Named turns come first, each shown by rows before and after it. Which turns, in which order, take the first row of each pair that follows to the second? Write the first one first, as in the answered first pair.
P:
[-179,  -41, -118,  153, -157,  132,   22, -160, -109,  254, -126,  -20,
  132,  369,  -52,  127,   72,   59,    8,  -63,  -74,  109,   41] |-> [-172,  -16, -114,  125, -114,  169,   58, -187, -122,  259,  -88,  -56,
  199,  363,  -44,   49,   57,   84,  -17,   24,   55,   72,   39]
[ 100,  101,  246, -202,   93, -174, -220,  258,  120, -186,  143,   72,
 -340, -370,   37,   25, -111,   32,   59,  -28,  -58,   19,  -72] |-> [ 319,   59,  180,  -80,   84,    1, -234,   76,  102, -344,   62,  105,
 -170, -300,  -15,  -74, -120,  -59,   75,  -21, -171,  -68, -250]
[ 151,  -14,  -37,  124, -101,  160,   -4, -282,  -52,   -1, -118, -179,
  113,  134,  -77,  -92,   85,   64,  -19,  278,    2,   -6, -136] |-> [-141,   31,   65,  -35,  -23,  -42,   85,  -25,  -29,  229,    2, -243,
  -86,   59,   17,  -19,  111,  180,  -76,  257,  199,  119,  165]
L:
[ -86,  -13,  -98,   99,   94,  114,  138,  -98, -263, -276, -342,  156,
  -51,  102,  180,  -20,  -75,   86,  166,  100,  105,  103, -182] |-> [  11,   32,    1,   68,   64,   -1,  120,  -56, -280, -254, -316,   43,
 -131,   24,  133,  -91,  -72,  193,  130,  241,   94,   86, -198]
[  -3,   -3, -151,   55,  -38,  145,   28,  -84,  -84,  -43,  -42,   56,
   46,   83,  -21,   59,  -30,  -78,   58,  -90,  -58,   16,    8] |-> [155,  44, -32,  39,  -4,  96, -41, -30, -83, -55, -54, -92, -28, -17, -93,
 -88, -36, -32,  33, 109, -76, -23, -65]
[-174,  -41,  -83,  104,    9,   -1,  -52,   25,   55,  -48,  -84,  379,
   55,   24,  146,  279,   -3, -188,  108, -486, -225,   23,   38] |-> [ 376,  -17,  125,   -3,  111,   78, -201,   23,   13, -374,  -19,  102,
   -1, -217,   -9, -148,  -75, -158,   91,  -38, -331, -135, -270]
[ -17, -134, -176,  168,  -48,   15,  -54, -117, -173,   49,  -66,   33,
  354,   30,   12,  -48,   63, -112,  137, -218,   60, -125,  -39] |-> [ 197,  -80,    2,  102,  -11,  -71, -119,  -30, -218,  -14,  -59, -187,
  228, -102,  -76, -252,   25,   -2,   75,   74,   25, -148, -157]
J:
[-413,   63,   19,   86,  286,  145,  417,  125,  183,  117,  147,  -77,
  247,   28,   -4,  252,  180,  -21,  103,   -3,  253,  -72,  326] |-> [-412,   34,  -51,  175,  216,  185,  337,   92,  174,   38,   90,  100,
  247,  112,   20,  365,  204,  -81,  141, -234,   93,  -85,  295]
[-374,   21,  -25,   -5, -126, -220,  168,   58, -114,  468,   -9, -128,
   -8,  225,  -55,   73,  144,  188,  -42,   91,  118,  182,  235] |-> [-396,  -40, -155,  133, -212,  -57,  110,  -82, -113,  375,  -72,   44,
   75,  361,  -40,  219,  156,   97,   14, -128,  -77,  155,  150]
[  61,   41,   28,  -98,  126,   78,  -27,  112,   80, -103,  119,   58,
  -66, -143,   60,   -8,  -91,  -39,   33,  -57,   52,  -65,  -24] |-> [ 55,  18,  15, -24, 110, 150,  38,  23,  21, -63, 100, -16,  50, -58,   4,
 -77, -74, -54,  20,  31, 168, -91, -36]
[-123,  -41,  -22,   16,  -73,  -84,   52,  -40,  -26,  184,   -3,    9,
  -50,   69,   40,  121,   38,  -18,    0, -127,  -35,   72,   61] |-> [-142,  -42,   -9,  -39,  -30, -158,   78,    4,  -33,  200,   62,  -50,
  -68,   35,   36,   76,   33,  -23,  -15,  -25,   20,   50,   93]
Pairs:
Between the rows of a pair lie 2 to 3 turns.
[-421,   -3,  -32,   50, -128, -270,   62,   48,    6,  359,  -59,  136,
 -219,   92,   43,  295,   15,   94,   -4, -251,   17,  167,  229] |-> [ -93,  -33, -219,   38,   54,  394,  120, -290,   -4,  -47,  104,  176,
  331,  172,  125,   17,  -27, -290,   43, -191,  231, -142,   12]	J L
[ 244,  -89,  -63,  121,   29,  227, -137, -120,   23, -356,   12,  312,
   92,  -73,  -40,   79, -140, -199,  170, -342, -362, -158, -198] |-> [  -1,   45,  234,  -67,   86, -214,   77,  121,  -77,  277,   24, -375,
 -167,  -34, -274, -184, -114,  306,  -41,  411,  108,    2,  134]	L J P
[ -85,  -68, -351,   34,  -10,  342,   88, -397,  -76,   76, -114,   85,
  183,  299,  171,  -25,  133, -236,   46, -214,   83,   59,  105] |-> [-305,  -41, -289,   -2,  -28,   83,   52, -183,  -43,  204, -144,  165,
  -44,  207,  256,  196,  143, -119,   75, -394,   17,  180,  265]	P P
[-147,   -3,   11,  -55,  -19,  -88,   61,   92,  -65,   94,  -12,  205,
 -106,  124,  105,  239,   45,  -86,  -34, -182,  -55,  163,  160] |-> [ -38,   25,   45, -169,  115,   30,   87,  112,    3,  -58,  114,  215,
    9,   10,  147,  156,   43, -240,   30, -146,   98,   79,  140]	J L J
[ 164,  -12,   18,  -49,   12,   51,  -78,  -41,   59, -145,   15,  -14,
  -14,  -20,  -90, -169,  -58,   31,   28,   96,  -44,  -42,  -94] |-> [  14,  -39,  -24,  -24,  -19,  -14, -118,  -12,   88, -127,  -25,  132,
 -101,  -37,  -15,   40,  -34,   21,   63, -138, -107,    0,  -32]	P J J
[ 316,  132,  175, -266,   91,  -67, -204,  161,   62, -337,  357,  137,
  250, -355,  217, -202, -254,  -88,  171,  -69,  458,   -1,  273] |-> [ 133,   56,  -95,  114, -137,  166,   18, -352, -158,   14,  159,   35,
  645,  294,   20, -259, -139,  -63,   73,   22,  541,   81,  257]	L J
[-151, -105, -206,   65,   55,  175,  310, -101,  -26, -147,  117,  -32,
  440,  262,  222,  287,   21, -185,   43, -121,   70, -102,  170] |-> [ 291,   10,  171, -139,  157, -208,   20,  262,  106, -416,  187, -186,
  -43, -303,  135,  110, -103,  -18,   24,  125, -248, -139,  -15]	L J J
[-313,  204, -110,  -32,  163, -343,  -70,  177,  -58,  209, -115, -108,
  107,  137,  -54,  209,  -32,  -65, -147,   78,  -19,  253,  112] |-> [  71,  169, -169,  136,   84, -173, -233,  -43,  -62,  -99, -240,  -11,
  223,  130,  -94,   53,  -40, -188, -102,   43, -326,  119, -241]	P L
[ 174,  122,   33,   80,  -93, -124,  -72,  -60,  143,  -17, -270,   -7,
  133,  -17, -178, -274,  -21, -130, -174,  117,  -78,   49,   11] |-> [  50,  112,  -40,   -7,   17,   76,   15,  -71,  199,  -76, -143,  126,
  305,    8,  -36, -217,  -45, -309,  -96,   -5,  100,    9,   92]	P L L
[ 283,  101,  -17,  215, -123,  -30,  -94, -242,  115,   39,  -38,  133,
 -115,   15, -157,  252,  -44,  -90,   97,  -33, -156,   87, -114] |-> [ 309,  120,  -49,   81,   13,  105,  -44, -218,  162, -104,  137,  168,
    1,  -71,   18,  229,  -70, -217,  125, -107,   -1,   20,  -85]	J L L
[ -23,  191,  309,   10, -204, -369, -226,  342,  -37,  -28,  152, -100,
 -320, -317, -190,   16,  -88,  101,  -83,  -24,  -90,   45,  -98] |-> [ 100,  204,  158,  -74,   48,  193,  -52,  155,   -1, -314,  399,   -4,
  158, -286,   -8, -109, -117, -247,  -41,  -26,  336, -179,  -93]	L L P
[-180,  -89,  -77,   25,  -48,  -31,  265, -136, -198,  178, -191,   47,
 -176,  -14,   60,  150,  -12,    8,    9, -215,  102,  -59,   73] |-> [ -72,  -66,   48, -107,   14, -187,  120,   12, -122,   74, -123,   29,
 -372, -254,   96,  138,  -40,   37,   36, -195,   -6,  -63,   53]	P J
